(in the rows, 128 means zero)
First come named turns, each shown by rows before and after it. For each pair of rows after them, which turns, in which order, take the first row to the second? The first pair is done for you.
turn Q257:
[158 143 122 160 106 158 134  72 143 142 180  77 158 156 153 140 103  65] |-> [120 177  97 168 107 168 140 109 136 130 180 109 177 120 183 148  82  95]
[ 87 141 146 100 139 106 119 172 149 143 154 169  96  94 156 123 143 166] |-> [128  93 161  86 155  84 100 138 139 170 158 149  77 110 129 112 143 141]
[139 193 151 154  97 178 142 109 152  64 132 130 114 147 135 157 146  80] |-> [ 88 188  99 151 135 132 119 139 128  75 128 195 122  84 159 140  95 111]
[162 132 211 124  99 117 118 119 130 109 144  81 105 159 130 152 132  85] |-> [109 193 183 137  92 134 127 163 130  80 148 128 126 122 168 156 123 124]
turn Q637:
[140 125 149 141 184 113  95  65 118 125 116  99 123 135 144  72 116 135] |-> [127 125 149 130 200 100  96 104 122 125 111 106 127 122 147  59 122 162]
[146 152 128 164 150 112 174 141 150  90 125 137 174 158 147 160 179 140] |-> [167 135 127 161 150 116 162 105 145 105 124 130 165 172 136 167 167 109]
[144  86 111 116 147 130  95  95 122 160 155  82 135 128 102 139 156 132] |-> [124  80 111 105 146 123  92 133 118 159 159  88 143 114 111 129 162 164]
[124 156 135 136  86 163 156  87 123 114 141 122 114 149 156 159 116 113] |-> [142 121 128 133 112 141 131  60 115 139 139 121  98 152 134 142 104 101]
turn Q9:
[154  97 124 103 132  69 141 120 125 116 119 130 128 146 134 110 123 137] |-> [142 119 111 104 137  65 142 134 116 106 119 144 139 130 151 108 110 151]
[158  92 168 110 134 137  99 106 137 131 111  70 121 180  93 115 155  97] |-> [141  60 141  99 167  94  81 123 120 152 109 103 113 138 103  90 130 119]
[136 139 137 125 128 122 123 133 136 114 117 131 115 123 131 134 136 116] |-> [136 135 143 119 134 122 127 136 130 117 118 130 117 123 127 133 134 115]
[128 153 141 143 118 127 128 139 148 114 142 101 158 146 140 131 153 127] |-> [138 128 148 136 122 124 122 129 145 132 146  86 156 151 126 125 159 120]
Now pairs of rows:
Each pair is two turns apart.
[151 168 131 166 112 158 135 103 153 120 124 117 147 140 151 150 121 113] |-> [145 123 100 151 145 110 101  86 129 158 123 148 133 116 137 123  92 111]
Q257, Q257
[150  99 174  95 113 155 124 190 143  83 117 103 109 145  95  91 175 167] |-> [125 129 161 101 112 165 129 206 144  70 120 120 118 127 110  93 164 178]
Q257, Q9
[126 120 114 132 138 123 119  88 110 137 127 125 118 125 139 141 115  91] |-> [145 113 150 132 128 134 130 101 112 135 129  99 120 145 121 145 140  98]
Q637, Q257
[141 128 112 149 117 153 124  65 130 131 131 128 125 124 128 149  83  80] |-> [122  88 104 117 152  90 107 134 109 143 123 150 119  80 126 102  87 139]
Q637, Q637
[132  80 108 124 163 112 119  67 117 173 111 132 114 121 110 108  96  90] |-> [ 68 138  96 123 160 120 132 152 121 142 114 173 139  76 149 103  99 159]
Q637, Q9
[147 113 106 195 145 139 124  68 126  78 176 143 122 105 143 126  94  73] |-> [123 118  89 190 156 120 120  94 116  83 178 163 128  73 153 110  85 104]
Q637, Q9
[161 113 141 136 109 156 128  73 156 128 139 101 118 173 124 155 120  85] |-> [ 95 133  81 147 135 134 115 116 127 120 140 175 125  88 162 134  74 127]
Q257, Q257
[ 68 144 157 100 138 122 142 185 104  83 124 157 127 100  78 141 193 170] |-> [105 155 162 129 103 172 153  94 117  70 123 121 123 147  62 182 171  90]
Q637, Q637
[120 120 128 126 137  92 114 162 119 159 148  68 137 178  89  98 166  81] |-> [ 93 129 114 121 145  79 112 189 112 155 140 101 138 153 110  82 154 107]
Q637, Q9
[162  71 214 116 160 119 106 156 130 147 114  72 176 154  75 106 146 151] |-> [115 125 204 122 146 140 137 225 134 109 118  98 193 131 117 118 150 192]
Q637, Q257
[134 154  71 118 133  87 106  71 113 129 134 109 139 133 139 146  57  56] |-> [151 114  91 100 144  61  93  82 109 152 136  90 128 140 111 119  82  67]
Q257, Q637
[156 180 169 140  58 168 178 149 136 118 103 156 132 184 150 166 127  88] |-> [193  82 144 125 110  99 139  92 107 172 101 155  99 173 111 136  92  45]
Q637, Q9
[ 98 169  77 162 113 143 119 110 106 101 132 169 129 106 171 149  83  96] |-> [115 102  85 130 148  81  88 118  96 143 126 170 110  90 139 114  79 117]
Q257, Q637
[125 117 156 134 127 152 139 161 143 133 134 113 130 124 130 115 152 153] |-> [138 103 167 137 128 148 138 138 140 143 132 101 122 134 115 112 149 130]
Q637, Q9
[107 155 105 117 142 148 115 164 153 103 125 151 163  94 134 110 138 141] |-> [164 102 133 101 140 141 109 113 157 136 129 100 146 148  97 102 164 103]
Q257, Q257
[129 157  90 170 116 152 122  72 131 113 136 142 120 127 150 167  82  67] |-> [159 131 117 158 115 146 126  49 134 125 132 106 116 161 131 159 107  54]
Q637, Q257
[ 74 172 146 102 139 132 121 162 102  91 128 127 180 124 112 117 120 143] |-> [ 69 157 112 108 155 114 105 126  91 101 126 144 169 102 119 118  76 119]
Q637, Q257
[150 118 186 105 138 130 131 135 137 123 118  85 144 144  91 163 153 135] |-> [135 117 176  93 155 108 127 164 123 132 117  97 148 116  97 143 155 165]
Q9, Q637
[161  86 100 145 132 120 114  40 110 144 136 131 100 130 119 142  84  55] |-> [105 130  64 153 140 121 118  71 108 122 131 176 122  90 152 145  57  84]
Q9, Q9
[117 110 151 100 140  93 124 152 131 125 134 128 137 145 135 101 154 155] |-> [119 151 161 122 104 135 140 133 147 108 134 117 143 162 150 132 163 136]
Q637, Q637
[130  75 141 123 131 103 156 185 137 153 156 170  97 140 137 120 106 172] |-> [117 135 147 150  89 151 182 180 153 111 155 170 109 159 168 156 104 159]
Q9, Q637
[122 168 133 129  72 160 166 173 143  97 128  85 147 113 131 123 140 154] |-> [153  64 105 100 130  84 118 129 110 160 125  93 119  90  90  84 101 137]
Q257, Q257
[142 143 133 140 111 164 134 139 130 130 119 122 139 142 132 128 132 128] |-> [143 118 109 128 136 129 110 133 106 152 116 144 131 120 124 102 112 123]
Q257, Q257
[124  78 127  72 150  91 119 148 128 123 130 159 133 105 102  77 156 149] |-> [100 164 140 106  96 168 161 152 147  76 128 156 153 129 137 122 176 139]
Q637, Q637
[104 139 139 130 128 124 149 167 134 118 130 139 138 105 143 113 146 152] |-> [144  96 157 115 131 104 141 137 132 143 130 109 126 131 118 106 152 126]
Q257, Q257
[144 110 162 113 148 146 161  63 128 182 125  92 117 124 129 140 128  59] |-> [110  89 160  82 175 105 150 149 116 188 122 126 129  76 138  97 144 135]
Q637, Q637
[135  89 137 123 148 106 105  93 103 143 135 118 111 122 105 120 116 112] |-> [100 170 142 140 110 162 138 131 124  99 135 131 128 118 145 146 137 139]
Q257, Q257
[121 132 169  99 163 112 151 229 103 156 153 114 174 118 126 117 171 149] |-> [146 164 179 131 121 171 170 159 117 127 154  87 176 174 131 170 171  75]
Q637, Q637
[103 176 118 151 103 170 151 135 129  94 122 125 134 125 163 158 128 118] |-> [149 117 115 143 120 141 128  66 127 132 130  95 113 148 125 145 106  76]
Q637, Q9
[ 96 126  78 137 150  99 126 115 111 134 112 131 124 103 142 142  91 100] |-> [100 162  94 153 117 146 151 109 134 118 116 109 128 130 151 171 110  85]
Q9, Q9
[134 112  82 140 137 110  96 102 117 168 121 174 139  96 127 123  96 127] |-> [158  81 122 117 142 100  98 110 128 188 126 132 132 124  97 117 136 134]
Q257, Q637
[ 88 204  98 182 103 153 153 127 121 118  96 155 138 108 173 155 121 138] |-> [165  87 124 152 140 105 116  46 113 183  91 101  98 156  97 122 118  91]
Q257, Q257
[ 77 182  67 167 114 128 159 161 119 130 141 131 109  84 145 100  82  93] |-> [153 128 121 156 106 131 155  99 129 151 137  59  86 160  91 104 115  47]
Q257, Q257
[ 79 142 118 117 143  95 123 185 112 128 137 168 136  75 146 108 120 168] |-> [110 108 145  95 152  90 121 194 127 140 132 141 128  94 123  93 146 178]
Q257, Q637
[ 78 142 110 132 133 126 123 138 133  94 138 121 112  99 140 159  94 144] |-> [124  97 148 121 137 126 117  91 142 116 143  78  97 147 104 161 119 106]
Q257, Q257
[156 107 161 124 126 129 131 103 166 137 153 101  97 138 108 167 143 124] |-> [125  98 120 108 150  90 116 122 137 144 153 149  98  84 118 139 108 144]
Q9, Q9
[161  97 161  88 139  64 130 157 111 142 112 117 141 104  87 129 133 177] |-> [145 116 162  93 126  72 141 181 116 133 115 127 145 100 107 131 135 191]
Q637, Q257
[140 105 157  97 117  99 146 134 149 121  80  92  72 139 101 117 156 105] |-> [111 116 145  94 127  90 147 177 142 116  79 122  82 105 114  99 153 143]
Q9, Q637
[118 154 162 114 113 153 146 184 147  96 136 116 142 140 136 137 179 169] |-> [ 83 176 110 133 123 134 133 170 128  86 139 165 144  96 153 145 122 161]
Q637, Q257
[154  92 112 120 117 102 103 119 134 120  90 156 145  96 120 133 113 174] |-> [161 122 152 130  88 149 127 115 149  95  91 126 153 133 126 154 151 164]
Q257, Q257
[127 106  81 146 132 117 108 158 133 153 141 164 109  74 117 146  65 122] |-> [165  70 103 136 134 106  99 126 141 171 149 128  99 106  88 139  80 112]
Q637, Q257
[122 122 132 117 146 123 132 183 127 134 115 124 132 125 133 121 138 172] |-> [143 112 152 112 142 127 133 162 131 139 113  99 122 148 113 123 153 160]
Q257, Q257
[121 118 101 124 113 174 142  64  74 115 133 107 119 134 108 135 105  79] |-> [140 117 130 123 105 181 149  83  78 113 133  77 112 151 100 135 133  85]
Q637, Q257
[142  75 147 108 120 150 141 132 140 146 122 100 142 142 107  85 142 132] |-> [ 96 115 119 122 127 157 146 174 133 128 125 144 153 109 132  91 123 159]
Q257, Q257
[119 175 162 133  98 138 133 165 145 107 146  91 151 153 124 109 157 153] |-> [144 119 173 114 125  96 110 142 131 143 147  87 140 160  91  90 152 142]
Q9, Q9
[155 120 173 113 113 155 140 121 148 141 135  69 125 158 114 132 158 133] |-> [131 170 150 142  94 184 151 109 148 109 144 101 135 145 147 152 125 122]
Q257, Q637
[179  99 159 119 111 120 132  82 156 138 126  79 119 182 105 122 154 110] |-> [146 153 166 124  94 148 159 144 174 110 132  88 135 174 136 128 179 153]
Q637, Q257
[134  88 114 106 137 117 121 147  90 142 139 126 132 113 121 122 112 139] |-> [134 127 138 127 102 160 150 160 111 119 142 110 134 139 127 142 144 145]
Q257, Q257
[124  79  94 131 142  92 102  71 105 153 126 150 116 109 137 113  91 103] |-> [ 76 132 102 132 135 115 123 161 115 126 119 169 134  80 173 109 118 170]
Q637, Q637
[116 151 135 165  93 135 150 152 100 107 115 181 118  99 138 130 116 122] |-> [170  90 162 146 104 118 139 109 101 135 111 141  99 130  99 123 132  92]
Q257, Q257
[ 90 188 148 149 101 153 110 136 112 135 130 132 149  78 118 156  95 133] |-> [135 121 169 134 116 125  96  91 109 176 134  96 129 108  82 139 100  92]
Q257, Q257
[ 76 134 122 106 127 126 141 141  95 137 135 125 143  90 176 128  96 181] |-> [142  99 175  96 100 139 151  97 111 152 134  58 139 157 137 133 137 138]
Q257, Q257
[180  78 151  96 142 117 145 114 143 134 161 114 126 145  79 125 156  76] |-> [119 107  92 105 165  91 135 161 127 129 160 182 130  72 123 104 110 118]
Q9, Q9
[158 100 130 113 135 116 106  92 132 135 111 131 118 139 116 143 113 125] |-> [119 157 114 129 115 147 130 123 140 105 113 154 133 123 146 162 127 144]
Q257, Q257
[172  79 152 140 116 110 131  84 115 136 136 113 109 186 100 148 144 106] |-> [157 120 150 157 101 139 147  84 125 119 135 116 113 187 123 176 145 100]
Q257, Q637
[133 130 130 127  90 127 133 172 106 132 141 117 125 153 101 135 181 147] |-> [117 164 119 142  79 142 136 169 103 116 144 132 131 145 119 156 161 141]
Q257, Q637
[115 168 138 139 125 157 141 170 158 109 141 102 126 124 114 128 155 158] |-> [153 141 129 145 131 147 128  93 156 126 144  80 112 151  97 144 132  96]
Q637, Q637
[144 115 174 132 114 152 135 126 146 131 124 107 123 167 115 122 152 124] |-> [148  81 144 119 150 116 115 128 137 162 130 124 116 141 112  98 128 132]
Q637, Q9
[113 149 109 136 143 120 102 144 108 127 126 165 130 116 144 150 104 126] |-> [132 157 123 152 123 140 108 108 117 125 125 154 126 137 135 159 108 104]
Q9, Q637
[121 118 116 120 137 106 139 173 130 156 147 156 108  93 129 113 123 162] |-> [134 112 139 115 123 110 143 182 136 156 145 130 108 116 115 112 151 175]
Q257, Q637
[167 123 158 125 113 135 144 107 148 132 111  75 134 154 112 136 159  98] |-> [100 142  96 126 143  96 128 150 119 132 107 156 144  68 157 115 101 137]
Q257, Q257
[ 99 135 174 121 103 155 120 162 159 132 117 114 143 125 124 110 220 164] |-> [117 131 179 122 101 159 120 143 160 131 125 100 144 150 119 115 223 143]
Q9, Q637
[ 97 172 116 158 112 151 134 130 116 115 120 168 140 108 159 164 112 148] |-> [122 137 108 157 124 130 121  77 105 134 117 162 114 111 145 162  84 106]
Q637, Q257
[121 127  62 121 164 151 107  63  78 136 134 176 129 127 144 170  83  99] |-> [133 161 101 129 128 206 135  63 102 113 137 134 140 170 134 196 120  92]
Q257, Q257
[104 148 117 132 128 136 137 145 135 111 128 137 144 133 145 134 134 139] |-> [136  98 131 123 141 111 126 112 133 140 124 118 116 145 115 124 135 116]
Q257, Q257
[104 120 149 107 122 137  92 187 107 112 118 128 140 135 149 110 158 151] |-> [118 137 155 132  95 171  99 128 115  96 120 103 134 170 144 147 153 103]
Q637, Q637
[ 81 161  77 138 141 103 118 143 108 121 117 199 118  64 179 113  63 147] |-> [120  77 116  98 171  56 103 163 109 168 119 154  96  84 130  69 105 170]
Q257, Q637
[ 88 171 100 138 140 124 125 157 104 106 132 179 141  73 162 131  91 163] |-> [136 182 126 164 101 170 149  72 130  99 136 128 132 135 140 170 102  85]
Q9, Q637
[175 111 169 140 108 164 171  96 129 131 138  79 136 193 115 126 172  99] |-> [143  57  99 111 176  69 128 121  92 175 132 142 127 127 118  74 120 143]
Q9, Q9
[105 147 137 120 144 112 120 215 117 122 115 110 122 118 184 169 121 161] |-> [101 134 102 126 157  95  99 174 104 126 114 137 106 104 182 161  77 132]
Q637, Q257
[104 155 137 154 163 114 139 160 144 159 138 147 146  94 100  92  99 146] |-> [121 144 147 149 163 113 142 171 150 164 145 138 141 110  88  86 116 154]
Q257, Q637
[111 245  80 142 102 182 145 121 169  64 138 129 146 133 184 175 123 121] |-> [188  85  75 101 174  81  81  34 141 157 139 107  89 141 109 115  91  68]
Q257, Q257
[162 129 129 130 135 106 159 103 129 160 135 100  97 126 139 108 109 125] |-> [133 171 111 140 118 124 168 128 130 144 133 122 107 115 164 114 104 143]
Q257, Q257
[134 163 117 162 107 152 141  73 122 109 127 136 134 136 149 168 105 105] |-> [141  94 105 129 148  93 113  88 102 151 127 141 122 111 128 125  95 134]
Q637, Q637
[ 85 159  88 125 120 106 146 123 125 159 149 186 130 137 160 159 103 122] |-> [100 112  99 101 140  75 136 132 117 180 146 178 116 130 140 139 111 141]
Q257, Q637
[131 119 146 117 129 125 129 161 135 135 143 118 132 133 116 107 153 163] |-> [119 138 122 122 135 126 128 171 131 123 142 142 139 111 131 114 134 162]
Q637, Q257
[148  99 139  72 165 101 134 117 127 178 144 147  95  87  86 147 110 106] |-> [111 187 161  99 115 170 174 163 147 123 141 152 125  96 119 181 149 128]
Q257, Q257
[158 106 140 129 160 124  83 135 113 144 105  42 110 110  77 157 169 102] |-> [136 147 148 129 140 144 101 180 130 126 104  51 127 103 101 161 191 135]
Q637, Q257
[147 111  93 149 130 128 114  67 119 134 110 102 130  94 106 113 128 128] |-> [113 132  92 133 139 121 116 123 119 126 102 114 145  63 119  95 143 176]
Q637, Q637
[ 85 165 117 145 106 132 137 153 127  83 127 165 149 104 171 151 106 154] |-> [159 122 171 137 101 147 149  95 142  98 128  91 134 177 112 161 154 115]
Q9, Q9
[ 84 193 132 124 119 167 166 172 140  63 115 114 144 117 177 144 128 155] |-> [156  53 140  85 181  89 111  94 114 146 116  78 103 136 108  93 102 110]
Q257, Q257
[103 170  97 165  82 198 105 160 113  90 120 122 130 105 184 138  99 135] |-> [115 131  67 163 100 170  85 105 100 115 123 135 117 106 168 137  61  87]
Q637, Q257
[153 133 165 134 117 134 165 182 133 148 116 104 158 144 122 106 184 157] |-> [129 175 138 155 100 156 175 172 135 126 119 122 162 131 153 131 167 139]
Q257, Q637
[132  82 112 120 170 105  74  73 123 147 122 121  80 136  98 133  88 119] |-> [ 85 198 128 161 114 180 125 126 151  78 125 126 125 144 148 176 117 144]
Q257, Q257
[156 128 121 177 114 155 102  15 138 126 150 114 112 142 146 147 115  83] |-> [176 132 160 171  96 171 121  45 156 122 148  83 123 174 133 148 159 106]
Q637, Q257
[131  96 168 101 140  97 120 169 124 147 128 113 118 146 105  92 176 148] |-> [105 154 154 116 113 128 145 192 136 115 129 131 141 132 137 114 178 166]
Q9, Q637
[ 68 212 111 114 110 145 181 169 152  75 114 175 134 107 215 115 157 140] |-> [ 80 165  59 123 147 114 141  86 129 109 117 206 120  86 205 106  80  85]
Q637, Q257
[166 120 102 136 132 106 125 104 116 161 117 132 112 123 123 121 101 138] |-> [152 171 113 153 104 149 151 129 133 130 122 126 134 139 145 144 130 150]
Q257, Q257
